In the rows, zero is written as 128.
Each path below is one point turned by a fixed rotation once a step. After each direction that follows a path, write how fast that rotation turns it, in degrees each step (0 if it stays still).
Each turn is a multiple of 5 degrees from 10 to 175, or 0.
Each row of a path follows its step; steps can be skipped.
Path 1:
step 0: 126,158,146,123,166,174,131,150,141,66,154,140,117,130,149,99,104,98,111,113,127,141,76,175,89,125,102,158,92,107,106,110,137,123,123,109,163,205,189,73,106,153,137,128,118,165,89,173,94,161,130,96,131,100
step 1: 158,122,119,97,127,161,115,177,189,154,121,152,88,167,143,106,100,174,93,83,112,161,151,105,119,181,104,171,147,113,167,112,120,138,138,93,119,155,191,136,87,166,99,110,136,132,161,156,170,149,127,101,84,141
step 2: 167,113,111,134,133,139,76,192,111,120,123,130,148,141,133,61,72,119,122,107,146,150,113,138,113,116,112,163,106,112,146,111,180,105,117,116,150,147,76,100,121,155,105,90,167,115,158,78,168,123,170,81,134,64
step 3: 138,133,99,135,152,157,108,142,167,112,156,130,131,173,119,97,61,110,83,86,95,133,128,145,172,162,132,98,99,136,114,137,185,137,159,127,199,144,173,62,119,120,183,119,117,178,109,122,115,163,129,124,138,109
step 4: 181,148,97,143,109,145,147,132,180,125,112,149,110,193,120,93,90,147,77,124,160,136,116,134,100,177,106,158,142,130,129,163,123,65,153,161,109,147,169,94,98,141,98,132,137,62,117,133,153,188,107,92,143,136
step 5: 139,157,133,123,85,169,69,162,119,134,138,152,148,131,137,114,39,165,145,82,123,186,111,120,115,117,164,135,92,144,121,131,134,102,153,114,88,183,96,85,105,165,86,82,125,133,95,132,129,119,125,116,159,95
step 7: 144,92,129,106,132,162,122,171,146,135,102,133,127,212,130,112,90,186,127,148,96,127,114,123,163,200,84,163,100,98,130,130,126,87,167,143,134,139,162,153,84,129,84,91,147,140,129,115,188,149,99,117,101,115
step 8: 191,187,142,148,106,131,54,160,106,157,109,120,113,170,93,88,104,102,123,103,123,163,89,169,118,107,115,164,89,115,132,148,194,110,167,135,126,155,85,142,110,130,120,91,132,157,118,94,124,163,153,95,141,101
step 9: 120,136,118,121,172,134,155,140,130,105,162,163,128,149,141,91,60,149,88,81,116,129,171,153,115,133,150,141,92,117,93,129,195,137,205,126,134,134,149,106,106,117,137,123,133,174,130,159,124,214,119,125,167,156
149,134,135,144,135,124,123,127,124,131,135,139,119,126,143,133,130,138,130,130,135,123,129,117,127,122,138,116,127,118,139,144,120,151,137,132,131,134,142,121,121,128,134,137,122,138,131,112,123,137,134,124,118,135 : 135
149,129,131,128,114,129,131,136,132,131,128,124,114,121,109,133,120,135,126,107,114,119,120,114,123,111,108,125,130,127,133,131,115,128,123,132,116,127,126,140,126,119,130,121,140,119,124,127,136,125,121,123,128,130 : 115
121,120,137,126,134,148,141,130,125,125,130,140,138,137,112,141,132,130,104,126,138,130,124,136,126,133,126,115,142,122,130,127,136,137,125,129,127,133,137,137,112,115,127,136,120,120,134,128,131,127,109,129,119,122 : 120
129,131,129,132,142,137,128,140,132,130,142,132,131,118,121,137,122,134,130,122,140,106,138,135,127,119,139,131,123,122,107,137,127,129,130,117,137,132,115,124,145,112,139,118,136,129,134,137,125,129,132,135,129,110 : 115
142,124,130,106,133,145,126,133,143,129,109,130,137,113,131,113,115,133,130,121,132,132,119,134,127,134,121,136,120,137,130,138,130,133,140,130,132,124,139,130,120,127,123,126,120,128,133,121,118,144,135,129,140,113 : 0
128,123,142,129,129,131,142,129,127,126,133,127,117,114,140,131,133,132,146,116,135,138,135,130,128,132,130,131,143,143,131,109,118,122,130,119,127,150,132,131,130,126,116,132,128,132,112,125,140,132,131,130,116,110 : 70
Path 2:
step 0: 98,137,170,112,140,138,110,192,126,86,114,94,105,102,77,119,108,154,118,102,53,101,130,133,184,97,166,161,124,107,94,141,165,68,170,110,102,118,112,139,136,145,92,167,111,150,104,99,143,102,126,74,116,86
step 1: 125,149,138,143,128,185,130,179,93,173,145,138,99,109,177,140,114,181,146,133,159,109,144,86,115,140,153,127,156,131,97,111,117,104,108,126,127,130,146,121,132,88,138,171,95,191,143,104,164,62,96,76,58,176
step 2: 124,124,115,135,118,94,89,192,124,129,158,174,142,138,104,48,83,133,128,159,114,104,126,155,112,148,165,152,116,213,120,125,100,100,172,79,136,131,139,87,142,146,90,115,106,173,168,137,154,116,123,69,135,104
step 3: 111,126,157,117,109,194,125,160,144,133,145,124,129,110,81,100,96,161,105,155,171,124,119,115,164,148,74,132,178,121,153,68,146,130,99,158,107,127,162,121,144,167,151,112,118,163,120,140,212,71,145,80,168,99
step 5: 78,211,163,136,97,83,71,145,103,135,147,152,182,144,122,138,112,146,143,125,127,129,109,128,171,76,128,128,181,90,128,116,133,95,120,105,103,150,139,147,94,132,118,185,153,201,125,113,179,94,121,99,138,139
step 6: 176,149,141,185,147,182,93,188,128,151,120,169,99,134,125,113,107,130,104,124,141,133,136,90,109,125,167,120,117,125,97,77,155,98,186,114,135,200,133,154,136,95,82,182,97,147,116,171,142,121,141,83,172,125
step 7: 162,108,110,109,138,126,102,160,119,163,163,137,153,117,127,150,127,146,128,100,112,138,54,132,145,179,129,125,180,144,100,125,172,120,119,134,121,131,122,82,126,117,67,140,159,164,219,118,210,106,123,84,133,94
step 8: 102,144,144,177,99,145,70,145,117,108,71,131,121,170,81,121,118,144,118,134,165,142,139,95,127,123,123,165,114,94,99,93,148,135,126,135,94,104,105,100,173,136,70,57,62,194,162,145,166,133,133,99,125,119
step 9: 118,158,150,111,107,157,121,149,149,99,157,145,104,153,118,113,103,143,145,63,116,118,128,90,137,149,68,37,163,121,146,146,124,130,174,95,86,94,139,144,165,140,101,163,137,194,178,151,147,115,77,108,152,136
121,141,129,129,127,121,136,130,133,115,121,123,150,122,116,121,111,120,126,142,128,142,119,124,131,118,123,149,121,122,120,130,142,119,113,119,126,126,116,134,127,129,133,123,130,138,119,122,131,130,138,127,124,113 : 140
124,110,133,128,129,116,137,127,143,125,132,129,117,143,119,130,133,130,132,114,134,125,136,123,138,120,134,133,136,119,121,127,124,112,117,120,126,126,145,147,126,126,117,134,143,141,110,132,123,129,121,142,129,129 : 70
117,134,127,110,132,132,106,135,125,136,130,129,129,120,132,113,117,128,134,130,133,119,138,140,130,137,143,144,126,140,129,116,131,129,129,136,126,124,153,136,128,121,144,134,135,126,119,125,135,124,140,134,126,128 : 25
132,135,133,135,123,130,130,108,138,129,127,141,130,131,131,123,124,129,121,111,113,125,127,139,130,135,122,130,125,151,137,138,134,104,140,125,125,114,127,133,127,126,123,130,145,121,132,120,133,141,126,116,122,119 : 155
137,117,127,135,131,134,117,132,121,125,143,122,132,147,129,131,110,138,121,128,127,125,144,125,139,118,131,123,120,144,122,128,135,125,126,133,126,128,120,128,121,115,124,111,113,129,117,117,117,143,141,130,138,135 : 170
130,135,124,117,108,123,138,126,110,130,137,129,134,127,127,135,134,134,132,117,128,133,132,118,135,135,114,115,144,133,126,121,144,129,106,124,142,124,135,127,128,122,146,132,135,130,129,112,134,126,127,120,137,136 : 170
124,149,127,120,129,132,135,132,122,141,132,132,121,139,147,128,135,131,131,130,125,121,118,127,130,127,118,129,129,127,117,130,135,128,143,112,117,132,130,113,118,127,133,137,123,140,103,130,109,135,125,131,119,120 : 80
120,126,129,115,140,131,121,111,125,123,130,124,115,139,116,122,130,115,123,136,120,144,123,119,125,140,128,128,146,125,145,118,123,129,132,122,113,103,121,128,123,133,131,125,122,135,123,127,124,131,136,127,139,140 : 70
Path 3:
step 0: 137,161,141,129,100,76,130,190,185,117,97,145,96,151,170,111,86,92,130,168,99,128,130,155,122,173,154,150,91,83,190,126,150,157,150,99,129,103,77,127,135,109,151,137,119,122,188,136,172,131,103,67,102,92
step 1: 139,111,118,169,110,112,126,161,148,108,95,144,189,184,95,168,75,131,125,143,95,161,92,104,107,144,138,125,118,126,145,152,195,128,146,73,135,151,150,132,105,131,156,135,157,152,139,130,210,187,159,123,79,78
step 2: 128,117,134,98,137,71,147,165,163,138,89,151,179,145,127,145,111,112,171,56,76,80,121,143,107,161,109,125,109,180,116,118,148,82,139,118,170,92,136,158,181,108,122,159,173,82,121,153,167,179,122,141,101,111
step 3: 97,102,117,133,130,101,184,171,115,146,141,143,160,105,101,98,157,54,165,116,117,131,149,201,136,155,119,152,145,158,130,110,140,111,172,71,136,104,91,99,101,120,159,150,159,126,154,145,156,172,128,99,185,65
step 4: 109,116,110,147,120,126,146,110,151,116,75,167,154,105,134,108,126,114,150,108,97,88,89,170,130,140,163,146,164,75,100,86,141,118,183,32,105,170,155,111,141,92,142,81,134,115,118,76,186,128,135,149,160,106
step 5: 83,96,150,62,95,148,101,133,127,128,116,100,107,174,149,77,107,106,188,125,72,135,137,110,79,161,152,160,129,86,109,67,108,117,164,105,171,149,131,139,151,100,167,136,95,101,134,140,197,167,121,131,135,132
step 6: 100,119,117,105,110,83,129,148,145,165,113,205,140,166,64,86,148,137,141,153,129,175,196,126,124,166,117,127,140,151,118,87,150,126,118,105,146,188,148,175,129,110,154,95,65,150,158,133,170,172,126,125,130,92
step 8: 141,157,102,88,104,141,82,212,117,132,131,147,108,139,114,153,126,138,160,110,120,183,105,124,137,164,104,139,115,137,204,143,122,111,210,75,132,138,105,122,140,103,175,154,131,105,144,94,185,126,150,72,132,107
step 9: 160,137,100,153,129,90,94,153,162,124,115,167,110,166,148,127,104,156,155,84,149,166,92,180,138,139,114,75,123,112,110,150,162,130,112,34,161,126,148,131,172,113,153,107,141,111,199,152,183,179,115,114,118,127
124,132,128,110,130,118,122,124,132,141,106,122,119,126,127,130,118,130,120,127,125,111,117,134,119,116,132,139,132,126,137,125,110,125,124,146,147,127,126,120,138,121,122,135,143,135,141,124,131,129,131,129,134,136 : 140
121,132,120,125,135,127,118,128,116,140,132,123,122,127,122,107,129,133,121,108,140,142,126,124,124,139,128,121,110,121,123,118,118,121,127,126,128,139,128,123,134,126,117,134,105,137,131,105,126,125,134,129,128,124 : 35
131,139,137,136,135,136,115,133,122,115,122,124,124,123,126,132,123,123,122,130,127,119,125,110,117,137,147,129,133,114,125,141,122,113,146,121,115,129,127,123,127,131,139,117,137,135,137,116,132,119,122,108,132,130 : 95
131,129,120,137,141,116,128,140,121,113,129,129,125,115,136,136,108,121,125,123,122,126,111,140,118,126,111,126,123,121,143,141,128,132,121,137,124,133,136,131,129,138,127,134,112,132,129,133,121,141,120,117,115,123 : 35
128,126,122,129,126,132,130,137,128,131,123,139,139,129,137,110,129,125,119,152,144,112,127,138,129,130,130,138,122,116,140,139,142,121,117,127,118,133,124,116,120,143,115,133,129,127,121,120,143,121,132,139,134,126 : 110
117,139,127,126,104,148,113,124,125,125,129,132,135,131,130,137,123,127,129,117,115,138,127,138,110,122,133,129,132,127,139,129,136,115,125,135,133,122,138,123,128,126,128,128,130,117,103,113,122,127,135,131,121,126 : 115
136,145,125,124,137,115,133,114,139,123,122,142,118,128,149,125,121,130,134,117,127,120,141,129,141,141,130,120,126,117,127,122,129,123,116,130,130,114,123,133,135,131,118,108,132,116,118,116,129,133,119,122,122,129 : 160
Path 4:
step 0: 177,118,119,107,120,119,78,131,127,134,153,106,186,183,152,116,186,119,182,143,127,138,125,26,141,77,128,107,159,135,132,86,115,158,162,122,160,162,102,92,147,144,165,132,153,94,103,113,114,132,136,147,176,114
step 1: 151,122,176,120,154,142,131,137,107,137,137,126,97,118,112,119,109,148,225,185,148,174,169,117,149,120,89,133,125,160,103,145,148,180,170,182,163,182,138,109,137,163,103,135,129,130,129,137,101,72,148,165,152,178
step 2: 126,142,156,153,75,133,122,109,126,142,122,130,115,110,165,136,152,146,159,133,118,164,149,136,108,109,185,150,197,104,58,70,186,91,143,155,114,134,132,134,87,200,141,131,96,82,118,130,97,116,129,146,148,189
step 3: 149,108,80,135,116,200,120,111,144,121,127,99,102,139,93,98,152,180,161,140,101,113,120,86,34,142,116,143,190,155,105,70,101,145,140,142,138,174,110,107,103,154,153,76,112,122,117,87,123,111,133,118,160,101
step 5: 161,107,148,105,107,113,157,143,129,149,127,87,140,179,135,127,117,111,194,164,100,182,122,93,80,173,134,101,104,131,75,134,172,119,112,129,134,123,172,110,55,148,94,106,112,87,117,152,89,79,142,121,93,164
step 6: 116,96,191,131,93,114,139,157,121,144,75,131,86,150,135,94,110,134,169,143,149,123,145,128,65,134,165,84,193,144,117,84,132,131,96,160,75,120,128,101,104,109,176,118,97,114,157,42,127,94,127,132,146,136
step 7: 179,73,141,173,114,156,115,134,118,95,142,79,129,139,81,139,116,131,113,109,121,96,81,113,141,118,98,97,157,140,93,64,152,184,126,170,67,133,123,180,67,142,132,82,133,167,153,107,86,106,124,130,121,118
step 8: 192,96,115,139,113,114,118,132,113,162,160,77,168,193,147,104,165,95,189,121,135,156,134,85,124,108,104,69,137,141,139,113,109,170,113,71,98,110,143,163,103,169,138,116,129,95,163,132,187,133,103,125,136,169
step 9: 120,102,143,151,105,127,68,178,77,114,120,143,111,166,155,93,84,121,161,114,166,185,162,80,131,134,98,95,97,176,126,132,164,169,116,174,148,151,183,117,124,109,119,102,85,93,141,109,118,66,109,135,152,140
113,123,108,126,116,122,126,129,128,125,127,112,116,120,123,144,140,119,133,121,131,116,113,121,122,129,138,129,139,131,123,142,140,141,139,131,111,130,119,133,143,129,125,119,127,135,121,123,137,131,131,118,132,130 : 90
116,143,137,147,133,135,132,125,140,117,118,116,116,125,132,117,140,118,108,137,136,131,135,132,126,134,115,113,134,135,120,123,134,130,132,116,122,120,122,117,129,125,131,137,127,127,118,132,116,118,128,120,135,138 : 90
125,134,111,129,121,145,124,112,125,136,132,131,127,136,137,122,131,126,115,122,120,120,139,115,127,141,108,125,121,136,130,126,126,122,133,120,117,145,129,152,127,132,141,121,125,122,133,134,137,135,115,133,124,124 : 80
143,133,126,131,127,128,133,133,136,131,130,132,128,118,117,120,122,121,127,137,132,129,134,105,130,114,128,129,116,142,124,125,130,136,115,126,129,119,122,126,139,121,125,107,143,117,127,143,131,151,132,115,132,136 : 90
